One turning vector, and how many ticks it has turned:
The counts run from 0 to 545.
[130 135 117 137 129 111 166 101 123 113 139 128  84 134 158 104 153 145
 123 141 147 170  87 121 149  81 155 183  81  90 199 115 107 148  88 144
 158 114  96 102 125  87 181 131  94 112 135 156 128 130 142 132  98 184
 127 124 177 140] -> 174
[130 104 179  76 140 131 109 111 143 131 119 122 123 130 157 138 175 125
 135 179 123 127 107 131  99  94 142 159  95  28 121 145  81 131 130 115
 134 111 134 101 131  80 120 150  87 150 154 148 133  90 162 116 138 138
 138 160 119 104] -> 352
[100 137  81 151 142 106 180 127 131 131 164 136 168 148 134 119 148 210
 137 122 119 104 136 128  90 119  99 147 142 130 140  94 118 109 163 162
 146 134 129 105  60 107 125 112 108 151 102 120 159 135 157 125 118 175
  88 150 141 126] -> 40
[117 127 155 139 129 112 162 142 103 132 132 120  67 158 192 112 119 179
  69 140  92 147 116  90 124 143 171 135 119 112  83 108 126  88 155 144
 143 128 108 109 151 162 177 107 138 135 165  92 147 138 128 127  82 177
 124 133 138  89] -> 377
[109 103 136 104 134 116 110 145 102  79 122 118 194 143 119 102 172 113
 157 150 144 138 152 140 130 105 131 145 129 126 163 113 136 136 109 155
 119 106 162 113 115 130 140 117  97 166  67 160 198 148 106 164 111 138
 114 132 124 188] -> 305
[118 137 120  88 136 106 142 104 170 156 163 119 107 114 147 106 113 198
 133 110  91 153 112 124 160 107  93 157 138 164 155 123 141 130 110 123
 125 165 105 137 138  96 134 135 113 133 129 129 104 137 187  89 114 182
 118 138 151  76] -> 327
[159 110 146 105 136 120  65 104 157 114  90 118 142 140 145 109 164 114
 124 171 109 148 131  84  77 150 150 157 136 104 103 151 119 145 140 103
 107 117 174 143 139 106  97  88 102 158 133 160 128 105 160 116 132 170
  93 142  88 100] -> 350
[139 151  85 186 119 116 118 123 127 154 103 134 120 158 119 132  71  93
 111 139  83 122 163 118  87 198 129 116 131 161 114  96 144 176 124 118
 128 147 152 156 134 138 109 121 143 127 150 130 104 126  94 150 143 107
 132 121  98  95] -> 475
[103 149  88 179 145 131 176  73 147 167 116 105 131 119 148 101 114 150
 119 108 115 122 130 126  98 132 120 164 123 100 129  88  87 129 144 135
 120 163 146 103  99  76 128 120 118  84 131 133  82 183 160 106 130 157
  97 155 152  84] -> 132
[107 187  89 187 135 137 168 112 103 146 137  89 115 129 162 128  90 102
 137 104 122  93 193 158 133 114 127 114 108  90 127 110  87 154 113 127
 156 121  97 118 114 114 111 149 102 131 158 107  95 141  73 167 122 108
 127 153 143 148] -> 472
[129 123 164  94 137 132  87  95 135 144 113 133 160 116 134 158 134 150
 130 125 171 123 132 137  95 156 125 153 133 164  86 143 115  91  90 127
  93 112 151 105  94 104  59 107 105  93  79 136 151 141 156  76 147 155
  86 101 109 113] -> 196
[146  97 117 146 180 127 134 144 109 133 164 147 111 103  98 147 136 152
 133  87 126 135 113 103 129 135  99 129 158 148 169 141 123 150 130 126
 119 171 135 112  94 132 124 152 166 160 135  68 112  86 163  95 151 196
 119 148 141 111] -> 234
[ 85 122 123  94 127 121 111 143 121  95 110 121 181 139 151 133 131 143
 155 117 150 137 205 150 116 157 129 132 118 170  80 121 109 109 111 149
 126 124 145 105 105 169 124  79  81 118 110  79 129 133 109 137 117 114
  84 112  82 181] -> 534
[109 104 131 144 131 163 141 121 133 155 156 116 121  71 119 161 111 107
 111  92 111  97 136 136 145 116 135 118 142  97 138 105 113 132 157 130
 135 184 132 130 179 143  97 176 188 156 158  94  86 127 118 111 161  90
 176 159 161  81] -> 319
[125 138 160 139 119 172 124 114 110 141 139  87 115 126 134 152 130 125
 103 130 162 125 133 144  94 112 162  93 131  42  66 187  88  91 135 101
 126  88  94 100 118 105  90 143 122 116 162  93 104 126 116 110 159 108
 113 121 125 138] -> 157
[159 154  79 124 123  92 149 127 136 147  79 135 124 137 137 101 128 124
 177 125 158 133 105 101 143 123  52 141 119 188 124  89 128 140 136 104
 120 125 143 161 140 137 122 120 124  68 151 141  94 125 163 143  88 119
 104 166 138 136] -> 138
[175 149 133 102 104 130 118 109 142 140 146 119 146 122 104 152 115 109
 144 148 147 121  98 122  99 125 127 100 134 130 115 150 155 137 117  94
 145  60 133 175 160  81  42 135 112 137 160 171 170 134 129 129 140  69
 142 108 109 129] -> 162
[119 146  84 141 140  97 199  92 164 162 112 126 135 128 128 142  75 129
 130 108  89 139 114 126 125 161 120 138 116 138 142  74 143 133 146 155
 176 128 180 169 117  87 108 109 124 107 144 161 141 173 144 130 144  91
 142 153 140  96] -> 516
[164 114 200 116 108 134  72 141 101  97 145 118 105 131 127 151 140  80
 106 138 132 145 101  86 135 127 174 110 145 139 134 185 172 134 111 118
 121  79 115 155 177 136 119 148 147 160 140 140 182 104 102 129 123 149
 146  99 113 138] -> 502
[108 111 112 145 164 124 170 132 108 150 111 101  89  97 133 103  75  91
 140 100 147 177 160 129 154 149 134  91 121 114 114  82 124 177 123 137
 106 143 157 148 120 136 100 110 143 145 153  63  89 159  98 146 122 159
 124 152 119 128] -> 184
[114 142 121 165 102 139 148 134  85 109  98 120 125 140 146 113 133  82
 121 138 185 113 152 129 128 110 136 146  79 150 143  82 101 138 110 134
 118  94 119 112 147 177 142 101 149  74 136 101  94 122  81 165  74 108
 127 105 147 140] -> 180
[176 127 106 128 128 105 123 138 113 128 113 140 118 128  82  85 151 107
 138 153 168 144  79  99 120 101  99 112 157 139 136 153 164 152 117  87
  83  78 144 161  99 104 117 122 133 117 109 169 148 145 144 157 107 151
  92 124 113 156] -> 299
[121 150 158 101 149 119 140 108 157 116  96 108  95 103 154 116 144 116
 168 124 160 187 130 143 183 101 150 125 103  80 117 160 116 113 123  91
 159 123  92 133 152 132 167 121  78  95 164 121  84 122 144 145 119  99
 137 148 134 187] -> 403
[165 115 110 135 144 158 128 155  97 147 149 137 131 120  99 146 137 100
 127 108 187  84 109  98 110  84  79 142 124 144 163 123  88 148 124 118
 104 132 104 106 138 132  86 172 187 122 140  87  98  66 134 105 133 159
 122 135 140 108] -> 232
[162 167 109 188 106 122 109 132 129 116 128 141 155 138  91 156 144 119
 139 102 128  74 112 124 150 151 109 105 165 184 119 182 164  82 160  98
 141 106 121 140 146 147 152 133 153  82 109 153 131 123 130 157 134  61
 126 131 136 184] -> 205
[162 144 113 215 149 108 132 128  84 124 104 160 138 175 115 159 146 125
 114 128 151  88 100  90  66 168 128 162 137 160 120 130 123 106 150 135
 121 112 136 102  76 134 147 120 149  79 111 109 144 110 146 130 123 137
 107 130 127 131] -> 44
[120 109 142  50 130 148 158 160 136 144 169 114 133  99 113 126 111 127
 158  97 144 146  78 148 187  63  95  97 148  99 137 139 137 106 128 116
 129 119 124 147 141 111  95 183 133 130 126 137 159 132 125 109 143 109
 148 143 161 138] -> 455
[122 107 139  56 130 127  97 143 127 153 126 109 123  92 157  97 149 135
 151 135 142 119 156 108 132 101  83 130 141 127  83  98 116 130 119 125
  70 147 125 137 158 149  78 124 148 180 142 103 116 117 137 112  86 182
  94 154 120  93] -> 190
[ 92 137 134  75 115 121 153 138 147 144 160 143 138 135 155 133 105 207
 141 121 121 114 123 175 160 100  89 149 101 151 165 104 130 101  80 168
 138 143  77  89  95 109 138 163  97 103  87 143 139 140 137 102 120 142
 145 104 164 103] -> 329
[144 131 135 113 138 131 116 146 133 185 119 154  79 120 148 116 114 108
 121 190  95  95 119 127 127 115  90 117 105  77 130 108 122 171 111 109
  99 162  92 136 156 110 125 174 147 170 169 138  84  87 129 141 105 143
 153 148 112  82] -> 479
[107 116 126  96 105 146  81 135 149 142 120 167 167 150 107 119 152 129
 130 178 166  98 143 163  91 129  94 154  88 143 151 100 104 137  76 147
  69 148 131  87  97 129  94 146 138 119  92 141 108 102 144 127 126 121
 123  99 112  96] -> 484
[129 150 144 120 110 145 129  97 127 142 130  70 133  87 167 136 131 101
 145 125 169 115 138 115 145  95 126 131 114 100 116  95  86 123 140 105
 134 121 122 154 222 130  70 124 144 135 189 112  91 128 122 119 103  84
 141 159 152 101] -> 317
[124 158 131 107 128  99 139 117 122  98 135  87 145 164 168 147 106 132
 149 117 112 146 140 129 139 139 142 164 108 167 151 128 111 143  88 154
 196  86 127 129 135 112 140 123  52 103 119 147 203 139  98 135 114 132
 117 113 143 150] -> 466
[ 95 135  92 157 123  99 182 133 142  98 129 151 149 155 134 117 143 161
 138 129 121 153 140 141 136 150 142 149 102 152 176  67 140 149 146 173
 184 151 155 117 132 154 188  91 115 122 123 137 134 148 124 160 111 112
 140 143 134 153] -> 177
[125 133 116 191 164 112  91 107  97 131 107 113  81  97 127  86 172 109
 154 137 131 121 148  99 137 152 130 136 144 149 149 142 148 181 109 114
  74 148 132 120 129 135 155 115 131 181 120 104  88 124 136 148 101 198
  92 155 116 147] -> 436
[131 127 143 137 140 146 159 159  87 112 148 129 112 106 105 142 151 119
 140 119 197 124 101 137 166  80 134  84 139  94 114 164 106  94 156 106
 118 105 100 119 130 172 128 158 165 125 125  74 115 107 112 150 120 110
 133 142 138 193] -> 496
[160 138 185 118 152 127 112 113 124 144 112 139 107 140 153 162 147 143
 110 120 156 112  75 110  96 133 132 160 121 121  90 170 108  55 126 110
 109 111 100  91 111 106 119 143 133  63 115 134 131 110 187  72 146 156
 117 114 137 103] -> 198
[121 129 142 117 100 135  90 139 136  95 120 120 170 147 144 141 166 154
  98 133 133 112 170 128  88 164 157 128 137 139  51 159 122  68 162 114
 138 117 128 129 143 162 129  78 131 123 128 103 132 124 126 124 132  87
  96 114  88 153] -> 154
[129 118  60 156 151 136 153 139 131 166 123 138 136 108 108  71 110 126
 148  81 115 120 137 109 159  91  51 119 153 132 167  98 114 165 148 127
 100 178 139 143 124 132 137 145 152 133 113 128  75 150 149 130 116 157
 111 164 168 128] -> 522
[151 159  91 194 166  79 208 153  95 139 149 149  97 136 133 141 135 153
 149 129 107  98  97 102 146 139  98 126 140 132 148 111 139 143 173 127
 167 134 124 131 106 127 168 137 150 148 168 105 145 121 146 147 112 141
 140 177 150 132] -> 429
